In the rows, 128 means zero.
One hidden turn or mirror swaps the rows below in pairs. Which row is each named row swapped with?
nabi: [113 133 134 127 165 171 127 127 130 133 138 119  85 129 144 144 109 127
 136]
vever: [150 152 109 159 116 119 135 124 112 150 123 124 130 110 138 137 130 151
 131]
vileg: [121  98 140 138 110 142 115 128 149 116 126 119 126 108 152 128 142  86
 137]
zir: [127  90 128 142 110 147  95 129 135 132 121 116 121 117 136 116 143  90
 130]
nide: [144 129 139 115 115 124 123 151 105 121 166 104 114 148 132 158 153 138
 133]
revig: [ 99 145 129 132 155 174 129 138 129 138 142 112  97 141 149 141 104 127
 139]
Pator: [105 137 141 133 151 167 133 131 132 149 153 106  97 133 154 139  98 129
 139]
Nede: [129 108 124 141 106 155 125 111 143 125 126 132 118 115 138 116 142  83
 125]
Tekon: [120 134 143 167  95 153 134 147  99 121 131 115 123 128 144 103 104 126
 144]
vuri: [153 159 111 156 112 119 139 127 115 138 132 124 129 110 142 138 122 158
 133]
vetab: [147 121 144 117 122 133 117 151 110 116 159 123  96 149 114 157 151 132
 130]
dako: [116 127 150 126 157 165 125 122 140 129 154 110 103 134 148 148  94 120
 145]
Lanuv: [122  92 117 137 117 126  92 113 137 132 139 140 130 135 124 132 131 164
 160]
rudem: [124 151 141 133 156 165 121 135 132 132 143 112  97 126 156 145  93 126
 130]
von: [130 108 111 119 117 136 112  93 143 139 128 150 113 133 131 141 130 154
 164]
Gegi: [157 152 109 162 121 117 140 122 115 144 128 111 127 116 136 136 122 147
 129]
seg: [147 137 146 116 117 130 106 141 117 116 163 113 114 161 126 161 142 142
 131]
gepi: [136  92 101 137 130 127 106 119 144 136 139 154 107 130 146 136 126 147
 164]
fida: [113 104 125 135 115 150 103 122 151 132 118 119 132 114 145 119 139  96
 115]
bodi: [122 131 145 159  98 146 135 151 100 113 129 105 125 133 144 104 103 131
 145]
pok: [121 113 117 130 118 129  91 115 138 142 152 155 128 141 141 142 134 153
 173]
kiti: [124 106 125 133 126 144 113 121 134 142 141 147 141 109 134 137 130 163
 180]
fadif: [113 131 133 170  95 155 131 141  99 120 130 114 121 133 139  98 116 131
 147]
Refus: [124 102 142 126 110 146 116 117 143 117 133 127 119 106 134 112 151  90
 141]
baluf: [150 123 135 112 128 124 116 150 127 107 171 119 116 152 130 160 140 127
 131]
tov: [118 138 130 167 103 161 126 148  94 118 138 101 123 133 136 108 107 123
 142]
norak: [149 129 138 112 114 134 124 155 110 120 168 106 114 155 126 156 140 141
 141]
geb: [127 105 104 137 136 130  96 108 146 137 141 140 121 124 124 118 137 159
 160]
mal: [108 146 141 124 154 165 115 131 129 135 142 111 104 139 152 148  96 118
 134]
neza: [128 105 114 140  88 168 117 135 143 131 141 130 130 116 149 128 143  97
 122]
gur: [112  98 128 131  97 147 115 121 138 130 108 115 123 122 135 118 129  95
 120]
futin: [119 132 135 171 106 146 135 147 100 116 136 107 123 136 134  97 108 128
 150]
fibil: [115 105 133 121 103 147 113 141 145 125 114 141 121 130 140 118 142  89
 137]
lep: [158 158 117 159 124 125 131 131 116 150 133 114 134 119 134 140 127 159
 132]
vufu: [110 139 140 133 154 163 131 128 135 134 139 115  99 134 148 152  90 115
 148]
torab: [150 131 146 116 117 132 120 142 103 130 156 113 114 152 121 164 151 137
 130]
Fonas: [154 132 141 113 118 128 126 141 117 109 165 122 119 160 126 153 149 134
 132]
dulo: [116 118 136 129 107 160 101 116 142 134 129 126 130 122 159 129 146  85
 134]
Susi: [151 158 110 151 112 116 141 124 121 141 136 117 127 115 138 136 112 156
 126]
Nurir: [123 104 112 128 121 120 111 117 144 135 124 142 127 137 125 124 130 172
 157]
depe: [117 125 129 171 107 161 131 150 101 128 135 106 130 133 142  98 111 128
 149]
Kag: [151 137 147 120 114 131 112 150 104 107 168 117 109 148 123 152 132 140
 133]
Vubok: [115 144 137 122 153 169 134 134 135 144 147 100 102 131 149 145  97 122
 139]
kod: [154 150 108 159 113 122 135 124 118 149 135 111 136 110 130 139 134 151
 134]
zifel: [130  97 110 134 128 124 110 106 144 133 159 155 124 131 138 129 123 156
 159]
til: [132  99 113 143 129 124 112 122 135 128 130 157 122 129 130 133 132 154
 179]

zir swaps with geb
Gegi swaps with futin
fibil swaps with von
kiti swaps with neza
Pator swaps with nide

One hidden turn or mirror swaps the rows below in pairs. Which row is each named row swapped with?
Pezov: [128 125 134 121 107 170 116 117 149 142 106 141 144 144 139 152 155 144
 148 124]
Guvab: [121 123 140 128 111 121 107  95 132 144 128 127 105 103 142 143 113 124
 118 156]
dip: [131 119 125 134 103 159 134 124 126 116 125 129 125 160 124 106 135 136
 126 100]
gunom: [118 126 140 131 156 158 123 131 129 125 152  82 129 118 151 143 125 147
 128 109]
rop: [128 112 154 133 101 129 119 100 129 146 138 126 102 109 142 137 111 132
 122 151]
ruv: [116 142 145 102 131  85 133 117 147 132 111 125 130 137 130 147 129 129
 140 163]
ziv: [140 109 125 133 146 122 133 132  99 135 141 152 132 152 123 178 122 148
 132 114]
Kov: [100 133 147 119 149 157 122 130 126 117 155  89 135 137 135 145 112 125
 114 106]
duze: [114 141 132 150 163 120 131 124 132 119 155 108 136 159 133 128 105 159
 140 130]
rap: [117 117 147 111 136 103 158 170 128 104 117 131 136 128 137 138 132 134
 144 131]
Sigev: [149 131 130 142 136 144 122 135 165 162 129 119 143 127 154 157 117 100
 143 143]
pubuv: [156 120 129 150 129 131 136 137 157 160 129 109 140 138 152 150 112 103
 144 145]
Gesu: [111 122 133 142 129 110 133 152 166 135 138 123 139 138 140 162 109 166
 153 140]
mok: [131 128 143 130 113 168 117 118 159 142 107 137 151 139 133 148 152 145
 148 135]
Bemor: [132 112 113 133 110 154 125 121 125 115 126 134 133 162 125 110 142 132
 140 101]
vos: [129 151 122 140 127 125 128 140 126 154 106  90 135 102 134 138 124 136
 107 127]
Geno: [124 125  99 130 152 124 143 141 111 156 125 148 112 115 121 146 135 128
 119 103]
lakov: [120 131 137 121  99 123 110  99 134 141 139 126 101  97 141 143 121 125
 128 141]
Gik: [121 112 102 133 158 130 136 141 102 143 126 130 108 111 121 143 133 135
 112 112]
lari: [139  91 142 134 141 126 130 119 108 137 149 159 129 134 113 167 123 142
 133 111]
Buk: [108 115 138 109 132  99 159 165 118 109 134 125 127 127 148 142 124 125
 143 129]
biti: [115 140 116 149 125 114 119 148 126 154 113  99 146 107 142 143 117 137
 109 120]
pitu: [117 126 156 108 132 151 139 111 130 157 136 136 131 117 119 130 108  94
 107 119]
zati: [128 137 144 134 113 161 117 130 159 142 101 131 140 134 138 159 161 142
 146 129]
lupu: [115 118 140 107 136 104 164 166 120 120 132 133 139 134 147 130 107 135
 139 126]
nunud: [107 141 158 109 129  85 125 112 149 136 113 121 124 140 133 147 132 137
 143 155]
Res: [141 115 134 132 132 135 126 131 107 134 146 166 122 154 125 172 128 148
 125 111]
lan: [107 145 137 106 138  84 137 125 150 143 119 122 130 128 128 134 143 139
 149 154]
lufu: [127 144 129 145 155 119 126 123 138 117 160 105 129 158 130 127 114 163
 141 119]
Veres: [134 106 131 129 140 136 138 130 110 130 146 167 123 155 133 174 127 148
 124 121]
bev: [132 106 149 145  93 132 106 104 143 152 138 131 110 157 119 133 139 125
 130 133]
Giv: [120 111 135 130 111 134 119 106 154 138 141 152 108 173 105 148 127 134
 131 132]
pur: [118 136 151 124 158 155 135 137 130 119 156  96 126 134 127 147 117 114
 115  99]
pitus: [126 115 125 138 114 164 133 125 132 116 132 127 123 149 120 106 149 124
 144 102]
gadez: [122 147 110 137 119 133 113 139 129 147 110 101 146 106 147 140 130 130
  99 126]
birev: [112 126 158 120 136 151 130 112 130 160 137 143 137 130 117 135 113  91
 107 117]
sezib: [106 147 141  96 138  87 138 117 146 132 115 121 130 140 140 139 125 131
 150 153]
Mev: [137 117 123 137 116 160 123 125 134 102 123 134 121 151 124 111 137 137
 137 102]
Siko: [106 129 148  98 142  92 126 109 146 135 107 123 128 133 123 142 131 122
 146 158]
gefu: [118 132 150 103 144 143 135 112 135 154 131 141 146 112 125 133 111  90
 112 125]
munap: [129 119 144 135 120 157 116 119 159 153 102 140 149 146 134 156 155 142
 153 131]
dere: [121 139 109 142 122 128 127 150 127 154 112  94 144 108 146 141 118 129
 106 123]
zovo: [120 118 145 122 108 165 120 112 152 134 111 132 151 147 131 164 160 134
 141 126]
fab: [132 122 117 137 137 146 130 135 159 158 131 114 146 134 157 153 120  93
 147 148]
zimib: [118 121 141 110 146 105 154 166 125 104 132 138 126 137 150 134 113 130
 138 137]
pob: [124 117 136 132 117 155 132 127 135 106 116 130 123 155 111 105 154 129
 136 114]
potiv: [122 120 159 108 141 157 139 113 124 159 121 130 139 121 117 143 114  95
 109 128]
vinon: [119 146 138 165 153 123 133 138 135 127 158  98 126 162 136 136 127 149
 125 134]
Sar: [117 148 143 151 159 136 130 120 124 125 162 112 126 160 127 130 115 159
 135 126]
pov: [137 119 114 118 160 123 147 122 109 148 136 140  98 131 128 155 139 110
 115 113]
mup: [108 131 146 110 135 103 162 160 124 109 141 137 133 135 156 133 115 136
 143 129]
Doti: [118 111 153 153 129 100 148 143 157 149 132 121 142 128 153 158 112 135
 153 145]

Buk swaps with pitus
potiv swaps with vos
birev swaps with biti
pob swaps with rap
sezib swaps with Pezov
dere swaps with pitu

